Each row is where one point has got to under a steady rotation. How many ticks took it there?
The counts run from 0 to 521.
[149 162  93 112 120 110 112 155 146 152 146 127 111  79 180 179 145 131
 123 157 113 146 109 182  95 117 108 151 136 171  80 150 115 127  91 111
 116 132 129 145 117 163 142 122  74 108 144 183 148 130 135 113 156 130]  102
[132 145 114 128  73 123  76 161 170 111 128 139 111  80 151 178 136 126
  93 156 113 122 119 169  96 127  96 144 114 156  71 134 123 112 108 105
 126 130 133 166  74 121 111 141  93 132 121 158 166 150 156 117 128 117]  202
[121 153 146 109 115  97  89 142 149 143 145  85  95  72 159 149 163 143
  90 141  95 106 139 160  87 125  75 125 118 170 102 101  94 110 132 120
 148 136 134 161 107 136 137 158  92 112 124 162 175 110 144 120 141 122]  347
[105 160 127 118  93 105  93 149 172 107 133 110 115  73 162 156 160 118
  88 157 112 106  99 193  93 134 113 141 108 151 107 125 117 125  91 103
 132 136 148 181  87 101 134 123 117 143 103 152 169 137 148 134 143 142]  70
[157 156 138 103 105 104 108 159 149 145 143 105 117  72 166 169 141 139
 125 150 112 147 111 194 105 110  81 123 144 173 105 155 119 105 113 125
 125 130 132 141  98 153 121 134  81 134 148 185 165 133 134 100 151 120]  397
[111 147 143 124 114  99 107 118 178 141 160 110 112  69 153 164 185 152
 112 139  93 108 136 182  93 136  86 138 123 153 112 122 127 112 103 107
 149 142 140 170 107 138 127 146 108 106 138 177 161 102 156 116 145 124]  141
[145 162 133 112 102 106 107 159 144 141 145 111 136  69 172 177 146 149
 121 156 136 150 107 196  94 107 104 129 140 161  99 153 125 105 106 120
 121 132 139 145  89 136 127 128  85 142 149 192 151 140 149 109 146 131]  188
[118 161 144 122 110 112  75 163 135 121 133  98 107  93 163 177 139 133
  91 145 106 113 105 170  82 105 105 131 133 158  68 118 110 126 129  98
 140 113 116 172  77 132 130 136  85 123 101 134 154 146 123 113 123 130]  121
[124 149 122 136 128 113 102 122 167 137 177 102 111  85 170 180 179 152
 104 160 123 117 112 183 107 137 125 157 125 139  82 125 130 137 106  92
 148 126 132 187 103 141 147 125  90 106 115 165 137 116 149 106 141 148]  236
[111 153 134 129  97 103 104 140 168 115 144 100 117  65 162 168 168 140
  94 155 120 115 111 195  94 144 111 141 113 154 122 132 131 121  80  97
 134 132 158 176  92 107 137 120 127 138 127 164 159 130 150 126 145 145]  279
[128 150 113 102 112 114  91 155 160 144 139  92 108  88 179 145 150 111
  98 152 116 112 103 170 109 131 127 123 108 163  81 131 117 162 130  97
 139 150 120 193  87 117 167 149 105 129  96 155 176 122 134 136 129 135]  166
[102 150 134 123 104 104  78 158 131 130 125 102 126  92 164 173 145 138
  91 137 103 111 115 162  89 115 103 121 125 151  71 114 129 131 126  80
 151 125 121 187  66 129 132 151  85 117 104 135 155 138 134 121 116 119]  123
[111 148 132 114 108  90  95 129 162 153 140 104 108  69 161 152 168 140
 100 133  85 104 143 159  93 131  84 125 113 167 103 106 113 117 119 106
 153 153 140 172 104 132 136 165  97 103 131 168 171 106 155 123 137 110]  349
[129 156 135 102 101 101  87 138 172 127 135 119 129  88 161 149 152 115
 115 142 108 106  87 185 110 114 117 127 116 147  76 140 127 141 134 100
 155 141 118 192  75 121 125 151  88 125  83 152 167 125 136 121 121 119]  463
[123 173 110 117  98  87 102 156 148 123 117 133 121  67 169 173 141 128
 100 158 114 129 105 191  94 117 100 152 125 164 101 132 107 103  80 107
 122 130 156 148 104 137 119 123  81 126 128 156 157 145 138 118 154 126]  407
[129 179 114 127  91 113  86 180 145 117 122 124 110  74 162 186 127 131
  84 144 115 117 115 165  69 123 118 144 117 164  82 117  98 115  96  95
 126 116 139 153  93 136 121 125 106 133 115 142 155 137 137 137 137 140]  415
[142 164 148  86 100 101  91 155 152 137 125 105 121  80 166 162 142 117
 112 124 109 121  87 182  67 105 118 116 123 170  91 145 104 138 133 107
 146 128 110 163  86 126 123 138 100 124 107 162 169 123 109 132 107 122]  467
[121 178 117 108  84 114 103 160 169 111 150 129 126  72 151 168 167 130
  97 152 140 124 110 183  75 125 118 148 110 147  96 144 119 119  94 115
 122 141 138 155  95 120 128 129 119 152 141 184 167 122 149 151 140 147]  283
[149 175 120 115 122 101 110 128 174 146 175 120 122  80 169 168 171 139
 125 155 122 120 104 186 111 116 125 154 132 139  81 138 116 123 113 112
 148 133 123 164 112 162 131 136  75 112 115 176 142  98 151 111 156 144]  448
[111 166 125 109 110 127  94 172 152 115 140 113  91  90 145 182 157 132
  92 134  91 116 119 159  52 128  93 138 122 160  74 127 110 136 110  99
 125 120 111 157  96 147 138 135 114 122 129 154 174 122 112 152 123 134]  424
[150 151 100 117 120 115 110 149 151 147 142 119  99  77 180 183 143 130
 119 157 107 147 107 188  92 124 112 149 133 174  82 144 117 128  90 109
 115 131 134 150 113 156 141 113  76 106 140 179 143 137 130 105 148 128]  103
[111 154 114 140 118 136 102 142 178 130 168 124 107  86 176 174 162 142
 121 147  84 123 116 180  82 131 114 146 132 147  70 119 134 124  90 107
 123 138 118 178 106 137 147 109 106 113 118 170 138 119 163 119 155 134]  19
[103 154 140 117 120  89 103 125 146 146 145  91 108  69 162 165 180 154
  94 139  97 110 139 174  83 133  86 132 119 163 114 108 111 111 102 106
 149 139 145 163 111 133 138 144  97 101 144 175 156 113 145 121 138 125]  139
[117 157 126 116 116 129  90 175 147 131 140 101  86  87 159 163 142 129
  97 137  71 120 133 154  66 120  79 121 128 177  75 113 104 126 115 114
 118 134 110 159 102 146 144 131 105 125 127 154 177 124 133 137 147 124]  216
[161 167 124 112  99 113  84 141 176 142 159 124 125  83 173 167 141 130
 119 145 129 115  94 180 101 110 144 139 127 147  66 133 109 125 132 111
 152 129 118 176  87 132 118 134  85 121  90 162 142 118 156 106 132 137]  456
[127 173 156 101 107  85 112 155 156 149 131  98 131  64 169 146 147 133
 126 127  93 117 105 199  93 109  94 103 133 168 122 138 113 113 111 110
 148 143 127 160  97 142 125 139 105 140 115 169 175 105 140 122 158 125]  266
[152 138 109 142 109 127  95 150 168 142 154 123 109  83 180 184 137 138
 120 163 108 137 108 185 119 130 120 145 139 160  70 134 131 123 102 100
 127 125 135 177  91 145 134 119  79 113 113 164 136 139 158  92 154 129]  106
[114 162 122 133  96 111  84 168 153 108 120 111  94  76 158 185 143 129
  77 149 102 108 117 168  82 138 106 146 117 162  87 115 112 128  93  83
 134 116 142 170  87 129 132 129 109 126 109 128 162 138 127 131 134 138]  417
[145 140 149 108 113  84  95 126 148 163 129  84 114  64 178 159 149 139
 112 137 100 123 117 185  95 123 102 113 124 182 116 123 109 117 120 110
 152 137 143 165 103 123 131 141  86 100 126 169 155 124 142  93 128 113]  52
[129 152 105 115 129 114 109 158 138 154 141 112 104  84 187 167 141 131
 128 148  86 141 108 185  92 114  98 131 144 174  77 136 123 130  98 113
 114 143 121 155 112 154 156 119  72 111 133 176 153 140 132 111 155 118]  312
[157 150 118 113 115 132 106 179 156 154 165  93  99  80 162 167 151 142
 110 155 119 141 139 163 101 128  93 120 133 172  86 144 118 127 127 118
 116 135 117 155 101 164 155 147  97 141 152 188 174 113 147 128 157 133]  92
[136 174 132 117  99 115  88 164 148 124 131 130 121  87 160 192 133 132
 113 131 112 124  95 172  71 106 124 135 134 153  60 144 119 132 119  90
 140 112 110 164  78 146 109 130  89 120 108 147 150 130 119 126 117 129]  118
[131 150 135 104 106  97  87 133 171 125 133 112 118  87 165 152 153 112
 107 144 106 105  83 188 110 120 121 138 117 149  82 138 121 145 125  94
 161 134 125 192  81 121 129 143  89 117  82 144 163 128 127 116 120 122]  462
[113 143 115 118 126 120 111 134 159 154 168 113 109  84 161 170 182 153
 121 137  91 128 135 165  86 131  91 129 129 153  78 128 138 139 110 101
 133 149 113 173 102 155 153 150  95 103 153 192 154 102 150 129 136 120]  437
[105 151 149 104 111 106  79 137 149 114 141 104  99  90 140 163 172 137
  88 146 100 108 115 172  80 110  71 137 122 152  81 121 114 119 132 112
 145 125 115 166  85 126 122 153  85 110 122 157 172 132 121 125 111 118]  339
